Each path below is one point turned by a fixed rotation once a step. After each direction that follows a path, write how fast that rotation turns it, in deg/step (0 if it stays still).
Each turn is a multiple of 5 degrees from 10 to 175, or 0.
Each row of a path follows its step; steps can be skipped.
Rotation 1:
step 0: [  1  11 -26  -4  -7 -30  -2 -13 -15  21  10 -39  -9 -29   9 -14  14  31
  -1   2  17  12 -14  14 -22  -6   6   0  21  -5  -4  16  13  11  21  16]
step 1: [  3   4  23   2 -32 -17 -11 -16  13  -9  -9  -6   7 -17  -2  -6  12 -25
   8   6  -1  25  14  -9  42  -6 -25 -10   5   1   8  18 -11  34 -10 -31]
step 2: [ 15  33 -16   5   2  -3 -22 -12 -31  32   9 -36 -22 -22 -12   8   6  34
   6  -2  -6   1   6   0 -15   8   7 -15 -13   3 -19   0  -8  -9 -11 -18]
step 3: [  5  10  13 -18 -18 -20   9  20  -1  -1 -10   6 -18   4 -13 -15   2 -37
  -3  14  16  33 -13 -13  31 -19   1  -1 -31 -14  -5  -4   3  -1   2 -37]
step 4: [ 30  -1  -7   1 -13  23 -14 -12 -21  15  24  15 -10 -12 -31  18  18  11
  16 -17 -12   0  -2  15   1   9  16 -20 -21  22 -24  -3  24 -21  -8   8]
step 5: [ 13   9  -3 -41 -22 -10  16  -3  -2   8   2 -10   9  -1   6 -23   8 -32
 -15   1   1  14 -23  -2   1 -13  22  24 -25 -32  13 -18  22  10   8  15]
step 6: [  3 -21  -9  16 -42   6   4  -3  21  -1  13 -12  13 -20 -11  15  19  -1
  30 -14  -4   9 -14  24  -8  15  -5 -13   2  34 -19   5  27  16   0  11]
step 7: [  6   1  -1 -36 -13  -1  -4 -22 -18   7  -9 -55  11  -5  13  -3 -14  -5
  -2   8 -25   6  -6  -8   9  14  -5   4 -15 -24  30  -3  -6  22 -12  15]
step 8: [ -9  24  -9   7  -5  -1   9  26  23  -6  -6 -35  -9  -9  -8   8   3  -5
  23 -14  11  22 -30  11  -2  16 -15 -13   4  37 -31   0 -14  18   3 -21]
step 9: [ 19 -17   7 -23  13   4 -19  -4 -34   4   3 -31 -17   3 -14  12 -12 -10
 -12  18  -6  11  -8   4  41  15 -14 -23 -12  -9  19  22  -6 -17 -10   4]
step 10: [ 16  41  -2 -15  31   6   8   4  -6  -1  -9  13  -6  -8 -15  -8  31 -15
  -5 -32   5  31 -34   9  -2   4   9   6   3  20 -27  -6 -10   7   3  -3]
Speeds:
[ -2   7  -4  10  -2   4   9  -6   4   0  -3   3  -2   4 -15  -8   1   6
   2  -7  -1   4   2   9  -8   8   3  -8   3   6  -1  -1  -2   1   1  -1]
170
[ -5  13  -3  -8   1  10   5  -3 -11  -2  -8  -4   0  -6   6   6   1  -1
  -5  -8  -4  -3   9   3  -4   0   8   4   2  -5  -2  -1  -1  -2  -3   1]
140
[  1 -11  -3  -6   0  -5   6  -8   1   4  -4  -2   7  -2  -2  -1  -5   5
  -3  -9   2   4  -5  -7  -2   0   2  -5  -5 -12   0   4 -11  -8   8  -2]
160
